500 stands for zero in the data rows.
Here are some points, one per row:
c(419, 668, 249, 321, 577, 507, 564, 226, 711, 799, 708, 584, 506, 561, 804, 545, 598, 567, 294, 406, 791, 427, 603, 310, 299, 505, 543, 506, 304, 371, 320, 748)
c(307, 626, 387, 563, 487, 761, 562, 464, 690, 231, 400, 228, 619, 458, 463, 601, 784, 541, 693, 338, 502, 812, 408, 585, 404, 397, 403, 521, 554, 239, 393, 518)
c(421, 312, 426, 551, 543, 425, 811, 474, 450, 307, 537, 480, 273, 602, 579, 474, 407, 379, 616, 560, 737, 509, 437, 356, 529, 559, 364, 509, 525, 489, 537, 495)
c(549, 566, 590, 385, 542, 491, 427, 409, 561, 438, 582, 488, 622, 281, 425, 311, 296, 722, 367, 469, 447, 399, 636, 668, 560, 642, 362, 417, 503, 379, 517, 192)
c(534, 342, 502, 427, 485, 546, 416, 334, 649, 631, 342, 347, 702, 533, 303, 555, 626, 696, 562, 394, 452, 492, 725, 706, 569, 539, 688, 721, 428, 532, 392, 318)
c(322, 491, 585, 365, 386, 366, 502, 421, 274, 536, 635, 592, 604, 376, 357, 590, 386, 365, 460, 544, 323, 408, 400, 254, 299, 526, 493, 403, 679, 555, 537, 370)
c(567, 469, 609, 184, 473, 350, 361, 478, 458, 589, 593, 438, 603, 319, 379, 332, 349, 659, 412, 528, 417, 353, 625, 723, 552, 651, 519, 503, 441, 556, 652, 377)
c(634, 484, 611, 530, 641, 476, 486, 517, 466, 627, 582, 705, 498, 375, 500, 394, 336, 590, 327, 728, 411, 508, 683, 606, 611, 526, 445, 439, 535, 634, 440, 388)
c(697, 764, 308, 618, 529, 295, 349, 498, 776, 390, 483, 511, 523, 430, 598, 335, 506, 586, 239, 738, 623, 548, 588, 472, 237, 436, 494, 488, 248, 386, 567, 714)
c(407, 490, 519, 525, 535, 636, 472, 496, 414, 433, 440, 537, 533, 495, 538, 577, 506, 534, 503, 432, 465, 512, 541, 560, 565, 563, 481, 529, 502, 488, 458, 465)
c(639, 417, 383, 663, 353, 513, 553, 522, 401, 483, 543, 496, 439, 537, 540, 498, 526, 381, 447, 374, 522, 629, 742, 638, 657, 594, 343, 401, 349, 355, 478, 599)
c(543, 387, 475, 284, 341, 378, 348, 299, 390, 570, 567, 392, 526, 482, 318, 443, 239, 792, 448, 399, 480, 350, 566, 642, 476, 780, 570, 452, 294, 616, 762, 367)
c(578, 704, 505, 710, 703, 623, 484, 568, 475, 322, 390, 428, 539, 318, 391, 274, 437, 467, 376, 447, 329, 398, 437, 578, 500, 555, 499, 287, 574, 437, 465, 449)
c(443, 399, 451, 583, 361, 577, 403, 427, 501, 507, 617, 589, 400, 704, 538, 731, 467, 595, 620, 480, 603, 573, 687, 524, 448, 472, 544, 467, 373, 424, 641, 716)
c(612, 561, 401, 449, 497, 431, 519, 331, 586, 557, 540, 563, 528, 484, 561, 453, 518, 419, 394, 573, 579, 567, 528, 432, 387, 412, 699, 639, 365, 606, 450, 617)
c(525, 241, 670, 495, 399, 524, 515, 613, 378, 593, 607, 556, 334, 393, 396, 613, 573, 376, 801, 427, 372, 355, 375, 410, 776, 494, 808, 354, 757, 773, 594, 287)
c(641, 568, 632, 541, 672, 529, 686, 688, 395, 701, 289, 792, 488, 431, 569, 343, 637, 364, 438, 560, 428, 582, 497, 452, 662, 457, 489, 609, 727, 643, 300, 448)
c(520, 440, 718, 797, 640, 489, 273, 583, 380, 270, 277, 536, 421, 369, 719, 533, 537, 504, 439, 493, 305, 640, 599, 777, 706, 369, 551, 486, 552, 514, 591, 290)
c(645, 581, 756, 383, 752, 507, 219, 739, 284, 559, 348, 613, 294, 244, 637, 227, 337, 548, 680, 634, 264, 722, 244, 339, 259, 399, 228, 370, 583, 711, 354, 522)
c(420, 660, 483, 557, 563, 653, 572, 466, 604, 391, 491, 321, 593, 385, 457, 532, 679, 534, 620, 310, 493, 654, 488, 671, 452, 341, 353, 561, 532, 281, 438, 476)
c(504, 621, 273, 475, 340, 556, 488, 439, 558, 589, 774, 396, 564, 702, 464, 430, 529, 634, 467, 408, 538, 273, 554, 317, 427, 617, 399, 194, 405, 447, 451, 575)
c(678, 730, 454, 644, 575, 390, 423, 618, 636, 453, 570, 472, 432, 420, 696, 424, 601, 555, 386, 621, 360, 563, 637, 487, 378, 372, 439, 274, 324, 449, 669, 558)
c(365, 448, 483, 497, 474, 490, 650, 508, 533, 507, 415, 598, 369, 521, 489, 601, 417, 404, 503, 473, 572, 507, 477, 572, 533, 334, 640, 675, 547, 556, 405, 554)
c(778, 454, 623, 466, 475, 390, 291, 716, 375, 655, 615, 639, 484, 365, 501, 510, 427, 652, 405, 338, 317, 500, 348, 436, 489, 263, 289, 387, 472, 539, 421, 587)
c(528, 311, 398, 478, 595, 446, 679, 318, 602, 482, 529, 474, 376, 682, 502, 521, 488, 435, 561, 490, 695, 658, 493, 455, 733, 455, 595, 794, 571, 506, 503, 331)
c(487, 472, 611, 535, 535, 575, 462, 567, 703, 496, 385, 468, 350, 585, 606, 339, 498, 516, 576, 675, 516, 612, 385, 541, 523, 496, 420, 537, 524, 633, 526, 520)
c(471, 552, 575, 610, 257, 463, 638, 693, 433, 420, 449, 324, 509, 755, 268, 453, 374, 508, 648, 547, 657, 480, 336, 443, 602, 497, 479, 599, 661, 549, 705, 472)
c(625, 509, 469, 473, 374, 414, 476, 472, 491, 533, 526, 419, 706, 412, 393, 390, 457, 476, 550, 599, 704, 504, 416, 422, 522, 614, 587, 559, 452, 606, 610, 485)
c(360, 684, 620, 615, 501, 635, 512, 555, 563, 404, 417, 475, 305, 564, 563, 440, 577, 386, 555, 645, 586, 507, 526, 561, 406, 762, 413, 422, 419, 502, 621, 691)
c(465, 455, 365, 494, 397, 532, 394, 399, 471, 347, 476, 342, 705, 515, 434, 504, 413, 615, 684, 261, 520, 352, 483, 540, 302, 590, 592, 443, 409, 286, 730, 484)
c(467, 434, 526, 356, 459, 236, 354, 448, 650, 378, 454, 267, 658, 496, 450, 455, 416, 425, 626, 506, 401, 487, 285, 643, 330, 652, 649, 647, 518, 534, 628, 436)
c(368, 590, 380, 568, 408, 575, 492, 602, 469, 527, 524, 348, 541, 565, 450, 489, 463, 620, 477, 458, 543, 434, 511, 519, 517, 553, 309, 480, 499, 379, 514, 552)
c(491, 391, 526, 417, 620, 406, 423, 514, 475, 513, 483, 546, 480, 479, 526, 444, 423, 431, 524, 616, 453, 487, 329, 405, 541, 304, 523, 569, 569, 585, 477, 447)
c(476, 522, 548, 319, 214, 386, 465, 392, 449, 637, 601, 623, 776, 380, 216, 797, 592, 585, 411, 494, 462, 220, 457, 483, 357, 175, 701, 574, 588, 616, 581, 394)
c(387, 528, 339, 513, 458, 593, 593, 513, 574, 439, 328, 499, 563, 609, 433, 583, 350, 514, 466, 516, 619, 536, 464, 612, 429, 507, 383, 714, 400, 355, 352, 626)
c(499, 651, 503, 582, 452, 606, 592, 399, 588, 465, 457, 466, 542, 611, 496, 543, 576, 461, 546, 551, 521, 455, 553, 668, 521, 604, 633, 520, 484, 459, 606, 533)
c(602, 427, 588, 348, 458, 448, 515, 528, 369, 677, 466, 592, 515, 812, 571, 726, 468, 426, 528, 576, 593, 446, 544, 362, 631, 500, 578, 662, 452, 699, 524, 588)
c(543, 554, 466, 452, 437, 559, 400, 350, 496, 643, 652, 360, 655, 520, 459, 422, 594, 600, 475, 507, 562, 320, 539, 359, 448, 681, 303, 339, 425, 531, 551, 570)
c(361, 316, 467, 469, 449, 462, 712, 251, 371, 490, 556, 399, 506, 522, 422, 541, 359, 189, 648, 555, 666, 460, 580, 388, 580, 688, 444, 485, 590, 280, 510, 403)
c(441, 493, 510, 663, 604, 660, 584, 680, 507, 376, 436, 497, 385, 508, 592, 653, 711, 416, 482, 591, 483, 656, 344, 497, 454, 321, 624, 451, 610, 469, 202, 647)
c(469, 594, 625, 474, 730, 719, 386, 499, 693, 545, 208, 397, 612, 462, 562, 448, 468, 668, 606, 621, 323, 579, 496, 525, 481, 542, 556, 582, 424, 656, 445, 421)
c(501, 520, 473, 719, 506, 741, 485, 534, 537, 270, 550, 533, 428, 527, 586, 586, 692, 476, 532, 453, 521, 601, 506, 497, 507, 453, 538, 439, 500, 431, 388, 633)
c(596, 299, 292, 358, 510, 211, 526, 624, 257, 466, 655, 710, 221, 383, 463, 628, 269, 314, 455, 407, 435, 601, 419, 229, 643, 474, 269, 322, 707, 424, 407, 497)
c(255, 399, 653, 526, 450, 642, 603, 579, 350, 554, 476, 532, 513, 579, 336, 681, 433, 468, 724, 339, 540, 424, 425, 531, 658, 593, 488, 569, 582, 538, 466, 443)
c(551, 572, 536, 507, 631, 596, 639, 526, 452, 509, 413, 533, 586, 502, 483, 357, 659, 505, 494, 470, 475, 458, 443, 499, 573, 482, 457, 639, 680, 483, 374, 466)
c(748, 343, 311, 536, 297, 441, 433, 625, 368, 558, 622, 626, 477, 418, 436, 657, 613, 509, 353, 211, 511, 408, 521, 494, 597, 428, 514, 449, 449, 384, 513, 569)
c(294, 404, 468, 373, 615, 542, 599, 404, 578, 716, 694, 653, 309, 639, 722, 612, 651, 443, 296, 273, 466, 375, 805, 393, 402, 317, 669, 499, 465, 493, 353, 652)
c(196, 619, 496, 573, 492, 482, 674, 477, 500, 438, 495, 432, 444, 639, 546, 494, 479, 314, 552, 641, 614, 388, 453, 462, 433, 559, 580, 521, 525, 525, 703, 476)
c(559, 489, 488, 623, 589, 459, 442, 577, 557, 414, 473, 545, 449, 467, 605, 438, 589, 550, 331, 548, 370, 572, 602, 525, 467, 446, 434, 373, 311, 455, 579, 532)
c(512, 448, 676, 407, 618, 268, 545, 639, 551, 565, 331, 635, 497, 585, 656, 471, 674, 286, 404, 777, 433, 700, 262, 433, 569, 503, 620, 623, 612, 641, 300, 502)
Along one direction, these points spread out more than along any other. Take the direction at right angles to it along which they spread out most. Go by this last direction. Where along it does each point below lie, from 0 to 99? The average is 50, and the first point in the table lies past the average. One standard deviation of the points above along it is 16.
c(634, 484, 611, 530, 641, 476, 486, 517, 466, 627, 582, 705, 498, 375, 500, 394, 336, 590, 327, 728, 411, 508, 683, 606, 611, 526, 445, 439, 535, 634, 440, 388) 41
c(491, 391, 526, 417, 620, 406, 423, 514, 475, 513, 483, 546, 480, 479, 526, 444, 423, 431, 524, 616, 453, 487, 329, 405, 541, 304, 523, 569, 569, 585, 477, 447) 41
c(467, 434, 526, 356, 459, 236, 354, 448, 650, 378, 454, 267, 658, 496, 450, 455, 416, 425, 626, 506, 401, 487, 285, 643, 330, 652, 649, 647, 518, 534, 628, 436) 38
c(534, 342, 502, 427, 485, 546, 416, 334, 649, 631, 342, 347, 702, 533, 303, 555, 626, 696, 562, 394, 452, 492, 725, 706, 569, 539, 688, 721, 428, 532, 392, 318) 42
c(543, 387, 475, 284, 341, 378, 348, 299, 390, 570, 567, 392, 526, 482, 318, 443, 239, 792, 448, 399, 480, 350, 566, 642, 476, 780, 570, 452, 294, 616, 762, 367) 17
c(520, 440, 718, 797, 640, 489, 273, 583, 380, 270, 277, 536, 421, 369, 719, 533, 537, 504, 439, 493, 305, 640, 599, 777, 706, 369, 551, 486, 552, 514, 591, 290) 56
c(512, 448, 676, 407, 618, 268, 545, 639, 551, 565, 331, 635, 497, 585, 656, 471, 674, 286, 404, 777, 433, 700, 262, 433, 569, 503, 620, 623, 612, 641, 300, 502) 53
c(559, 489, 488, 623, 589, 459, 442, 577, 557, 414, 473, 545, 449, 467, 605, 438, 589, 550, 331, 548, 370, 572, 602, 525, 467, 446, 434, 373, 311, 455, 579, 532) 65
c(602, 427, 588, 348, 458, 448, 515, 528, 369, 677, 466, 592, 515, 812, 571, 726, 468, 426, 528, 576, 593, 446, 544, 362, 631, 500, 578, 662, 452, 699, 524, 588) 36
c(504, 621, 273, 475, 340, 556, 488, 439, 558, 589, 774, 396, 564, 702, 464, 430, 529, 634, 467, 408, 538, 273, 554, 317, 427, 617, 399, 194, 405, 447, 451, 575) 51
c(551, 572, 536, 507, 631, 596, 639, 526, 452, 509, 413, 533, 586, 502, 483, 357, 659, 505, 494, 470, 475, 458, 443, 499, 573, 482, 457, 639, 680, 483, 374, 466) 55
c(641, 568, 632, 541, 672, 529, 686, 688, 395, 701, 289, 792, 488, 431, 569, 343, 637, 364, 438, 560, 428, 582, 497, 452, 662, 457, 489, 609, 727, 643, 300, 448) 51
c(596, 299, 292, 358, 510, 211, 526, 624, 257, 466, 655, 710, 221, 383, 463, 628, 269, 314, 455, 407, 435, 601, 419, 229, 643, 474, 269, 322, 707, 424, 407, 497) 30
